(in the rows, 128 means zero)
The same turns and mirrors carry the whole set onto itself, and each row onto the other rows of its family. Which rows share a family with each named row? Give them in list order.
These 20 rows form 5 families of 4 rows each.
L: [ 76 127 159 146 106 125 149 160 151 115 134 147 125 119 110 116 127 137
 125 137]
Z: [ 83 132 154 138 103 132 147 165 151 124 127 148 119 119 122 103 139 143
 120 141]
G: [111 137 134 142 146 108 141 121 136 135 152 163 142  82 116 129 120 155
 118 104]
B: [ 70 132 149 151 108 128 160 159 144 121 125 145 130 105 112 108 129 129
 122 131]
E: [148 144 128 160 130 127 131 119 122 153 144 142 122 112 169 117 140 135
 136 139]
F: [109 127 142 120 132 138 129 113 118 135 147  90 105 137 135 126 120 119
 132 141]
D: [103 135 138 127 152 113 148 117 138 148 159 156 127  93 123 135 110 156
 120  94]
H: [ 76 133 164 145 110 122 153 159 148 114 124 147 121 111 115 120 130 141
 118 131]
N: [141 145 135 159 137 131 137 115 124 140 137 140 123 112 179 122 145 124
 135 137]
Y: [ 70 128 157 136 110 128 153 161 146 107 132 145 118 113 118 111 128 126
 119 128]
C: [134 138 135 163 124 132 134 132 126 139 143 145 119 104 185 114 149 125
 129 131]
X: [113 125 137 127 125 133 132 120 121 139 154  91 106 136 125 117 119 103
 136 134]
V: [105 138 133 129 139 103 145 123 135 131 155 165 139  92 115 121 108 157
 120 102]
W: [146 139 133 160 133 131 132 124 128 148 141 140 122 115 172 126 145 116
 137 144]
K: [ 99 138 132 143 143 108 154 125 142 136 163 162 145  89 117 125 115 144
 127  97]
P: [146 135 141 151 133 123 124 121 128 142 140 142 111 115 177 117 139 129
 141 142]
T: [105 127 133 119 133 134 128 127 122 145 159  85 118 125 122 129 122 108
 129 126]
J: [108 130 129 127 125 141 137 114 115 139 154  93 103 134 133 122 122 104
 137 129]
S: [102 129 143 121 124 136 141 124 125 141 148  92 104 141 136 129 120 104
 136 131]
M: [100 142 132 133 145 107 151 118 132 135 149 166 134  83 122 128 110 154
 125 103]

Same family as J: H, V, W
Same family as N: L, X, M
Same family as F: B, K, P

The same turns and mirrors carry the whole set onto itself, and each row onto the other rows of its family. Which rows share a family with each named row? Give them in list order.
These 16 rows form 4 families of 4 rows each.
Bemal: [130 131 114 146 139 107 108 102 156 134]
narin: [ 88 143 117 111 106 130 129 137 119 124]
Fug: [ 91 119 127 153 107  86  99 127 137 125]
gul: [ 94 131 130 124 127 134 154 140 130 119]
kune: [ 87 141 119 120 122 118 144 137 163 123]
Kez: [114 111 130 118 136 127 145 138 158 105]
zev: [110 108 129 155 110 109  88 111 156 128]
rov: [ 98 137 125 123 125 143 151 133 135 113]
noli: [132 118 120 152 110 104  97 141 121 122]
penod: [ 98  84 124 148 130 105 101 121 132 127]
pup: [118  99 109 141 112 129 101  97 150 107]
Fid: [113 120 103 135 110 130 135 157 117 127]
Kude: [106 118 128 107 135 138 125 127 111 117]
roku: [110 131  99 130 140 132 145 119 153 140]
dapo: [103 137 113 145 107 109  95  94 152 115]
zipu: [110 109 129 150 106 111  85 107 142 132]

Same family as kune: narin, Fug, dapo
Same family as rov: gul, zev, zipu

The same turns and mirrors carry the whole set onto itself, and each row onto the other rows of its family. Which rows share a family with each named row? Give them in list order.
These 18 rows form 3 families of 6 rows each.
bude: [148 128 156  92 107  87 124 147 111]
lar: [143 132 117 126  85 113 141 149 138]
lud: [127 127 151 126  96  87 111 154 111]
sunov: [135  99 144 110  72 140 119 164 156]
nat: [149 131 153  95 110  90 127 148 110]
toge: [135  92 147 141  80 121 122 143 142]
silin: [122 117 165  86  85  90 108 154 109]
lomum: [135  98 145 111  72 137 114 165 158]
lumu: [120 129 151 100  97 112 138 150  98]
Kedak: [127  90 152 106  77 140 141 142 133]
gik: [139 141 139 118  97 121 152 140 143]
kes: [145 126 154 117  83  84 107 145 161]
fav: [137 118 137  67  71 119 139 150 134]
figu: [136 100 143 115  73 139 118 164 156]
Kabuz: [149 130 154  97 109  86 123 148 112]
Gimav: [136 122 163  65  78 111 131 144 147]
nuku: [132  80 163 104  68 115 109 145 145]
dak: [146 115 138 101  68  83 100 155 152]

Same family as figu: bude, sunov, nat, lomum, Kabuz
Same family as dak: lar, gik, kes, fav, Gimav
Same family as toge: lud, silin, lumu, Kedak, nuku

The same turns and mirrors carry the whole set onto itself, and each row onto the other rows of its family. Which rows share a family with each named row? Give them in list order.
These 18 rows form 3 families of 6 rows each.
mugu: [118 108 118 134 125 119 130 123 124 115 150 130 129 143 126 115 149]
Tuta: [121 117 118 138 123 120 134 123 127 116 145 121 133 145 126 110 152]
Vuri: [116 163 133 126 148 116 139 145 138 168  96 135 128 106 136 151 106]
koge: [124 125 113 146 122 121 134 123 123 119 131 112 133 143 118 122 159]
tumib: [119 139 127 112 146 109 129 133 144 164 105 158 137  99 136 163 100]
Beb: [134 153 132 113 146 112 129 141 145 151  96 152 133 105 157 155 100]
bideg: [132 162 135 122 158 116 121 139 130 146  95 133 127 109 150 156  95]
Dup: [136 126 111 138 131 126 132 124 128 125 149 103 135 135 125 121 157]
gilim: [116 143 136 117 155 112 126 143 130 159 105 154 121 101 140 160  96]
Seloz: [131 159 132 116 142 112 136 143 149 159  94 147 135 106 153 151 105]
dor: [131 111 116 137 131 121 116 118 114 100 136 122 128 142 129 131 148]
tazu: [127 149 132 113 142 111 134 144 146 160  98 157 132 103 151 154 104]
koma: [120 105 112 132 129 124 133 128 125 134 158 125 128 127 118 126 157]
riri: [126 113 119 134 128 120 126 121 123 107 146 123 131 145 132 114 146]
vutad: [138 152 126 112 152 113 118 128 142 144  98 140 141 105 149 162  95]
Fal: [127 162 124 121 142 113 137 133 152 165  94 134 145 106 137 154 106]
gozom: [137 107 114 128 138 125 116 121 119 112 157 120 128 132 131 130 148]
lonat: [113 102 115 138 124 119 129 125 118 122 142 136 125 135 114 130 155]

Same family as vutad: koge, tumib, dor, Fal, lonat
Same family as tazu: mugu, Tuta, Beb, Seloz, riri

The same turns and mirrors carry the whole set onto itself, and each row onto the other rows of its family. Which rows share a family with each named row? Give them in list order.
These 30 rows form 5 families of 6 rows each.
nipas: [138 143 136 122 120 126 143 134 116 102 123 127 116 126 143 123 126 137
  93 128 131 109 148 124]
Tiko: [118 124 117 127 135 126 124 108 120 168 171  86  88 127 126 151 156  95
 136 151 141  84 142 105]
Goset: [116 126 132 148 133 121 120 118 120 165 167  90  79 126 139 142 161  96
 141 160 137  81 151 105]
Fom: [139 144 140 138 117 146 137 135 114 107 127 126 131 132 144 126 123 134
  98 132 132 115 135 122]
dof: [132 141 136 138 120 136 111 138 157 173 167 100 103 115 158 140 113 123
 145 112 112  96 117 112]
gak: [138 133 139 126 125 121 142 124 114 101 120 124 127 126 135 123 123 136
  99 131 118 104 143 125]
radom: [130 133 154 145 136 104 126 150 116 134 119 125 109 123 161 161 158 112
 134 145 109  85 140 129]
Ripo: [147 143 105 136 116 147 127 125 148 125 164 101 118 148 160  95 143 146
 134 121 144  91 132 103]
sibeg: [119 122 121 140 139 118 124 119 118 172 168  85  92 125 132 151 151  96
 140 156 140  83 151 113]
tegov: [134 135 130 134 122 137 104 136 165 170 158 105 103 108 150 138 123 113
 132 110 122  88 115 113]
mun: [144 155 105 125 123 152 124 124 143 128 162 108 115 153 156  92 130 141
 141 127 127  86 126 112]
sude: [143 149 100 126 120 146 124 119 153 120 158 110 119 148 151  89 143 132
 138 125 132  88 128 106]
zol: [135 138 128 138 120 132 110 142 165 163 155 106 101 113 164 135 105 125
 143 116 116 108 123 108]
Nima: [111 133 100 119 132 113 142  97 113 148 153 113 101 148 159 113 152 132
 115 153 128  98 180 115]
vefif: [143 143  93 139 128 144 126 112 154 133 167 108 121 157 157 106 146 144
 139 123 131  85 135 107]
teza: [132 133 149 143 135 103 126 139 122 129 114 117  98 120 159 165 157 100
 135 142 121  89 142 133]
nenu: [128 127 145 146 134 110 127 149 131 135 120 126  95 123 163 177 139 105
 129 139 109  93 143 130]
Mupe: [138 140 131 130 124 128 111 146 171 160 154 107  94 104 162 135 120 122
 135 118 106  94 114 111]
figut: [133 126 146 144 136 112 118 144 120 137 119 125 110 119 160 169 144 108
 135 147 102  91 133 130]
silak: [133 146 131 131 116 129 108 129 161 165 168 105 109 111 153 134 125 111
 149 112 109 102 118 110]
Ruge: [130 142 143 123 127 129 137 131 116 108 126 133 126 133 150 128 132 138
  86 127 130 110 134 118]
dizot: [146 138 145 132 112 129 135 137 117 100 132 127 115 127 146 127 116 134
  98 136 134 113 142 122]
gomir: [137 135 140 132 133 114 121 157 118 137 112 123 101 115 154 168 143 111
 136 145 108  97 136 136]
Pof: [109 137 108 116 136 111 144  97 117 142 145 113  90 153 159 109 154 138
 111 155 127  94 168 103]
naso: [105 124 115 121 141 113 135 108 113 148 141 107 104 151 151 117 148 143
  96 157 121  94 174 107]
Gotuz: [102 125  96 123 141 117 141 109 121 134 144 106  96 154 157 117 158 137
 107 157 123  99 169 103]
Pelit: [124 122 132 129 141 107 136 115 119 170 164  86  83 133 133 146 150 102
 147 156 138  82 149 106]
Malek: [114 125 131 127 132 129 124 118 128 171 176  93  76 126 130 138 156  92
 140 149 144  92 146 108]
Remek: [ 99 137 116 122 147 106 137 101 114 149 143 114  99 142 157 109 155 136
 102 154 125  91 169 108]
refur: [139 140  90 126 119 153 129 118 152 127 160 106 114 152 153 103 146 129
 144 116 129  81 129 110]

Same family as Pof: nipas, dof, sibeg, sude, figut
Same family as Ripo: Goset, tegov, nenu, Ruge, Gotuz
Same family as Pelit: gak, mun, Nima, silak, gomir
Same family as Fom: vefif, teza, Mupe, naso, Malek

The same turns and mirrors carry the whole set onto itself, and each row onto the other rows of its family. Which rows share a family with each named row? Give them in list order.
These 16 rows form 4 families of 4 rows each.
Fotol: [101 162 131 119 124 156 125 113 139 143 132 126 139 147]
kovap: [101 124 114 132 123 138 137 120 143 135 158 131 124 111]
ges: [111 129 120 146 113 132 146 133 143 124 151 130 116 108]
Fuz: [118 163 135 119 127 149 136 113 130 134 126 121 153 152]
sige: [119 152 134  81 134 120 105 129 100 123  98 127 131 130]
Bobi: [ 98 158 128 104 129 163 112 122 124 139 133 137 140 141]
kibe: [125 136 118 156 128 131 140 122 149 122 135 127 126 103]
zuk: [136 135 139 123 133 103 124 147 111 101 117 141 110  95]
puso: [120 132 125 115 133  91 127 151 112 111 123 145  95 107]
sizu: [105 163 139 100 143 114 100 144 109 126 102 156 117 127]
Kesef: [108 130 124 127 137  89 125 142 129 122 128 150 101  98]
Levig: [125 165 131  97 145 108 120 131 105 122  96 135 130 148]
vam: [110 164 135  87 143 116 106 132 108 131 103 139 118 145]
bezam: [130 132 120 120 129  86 141 147 111 108 116 134 112 112]
Subu: [109 152 114 115 129 148 122 105 138 144 117 113 147 139]
goru: [123 130 123 143 111 127 158 128 136 119 145 120 135 115]

Same family as zuk: sige, kibe, Subu
Same family as Bobi: kovap, sizu, Kesef
Same family as Fuz: Levig, bezam, goru

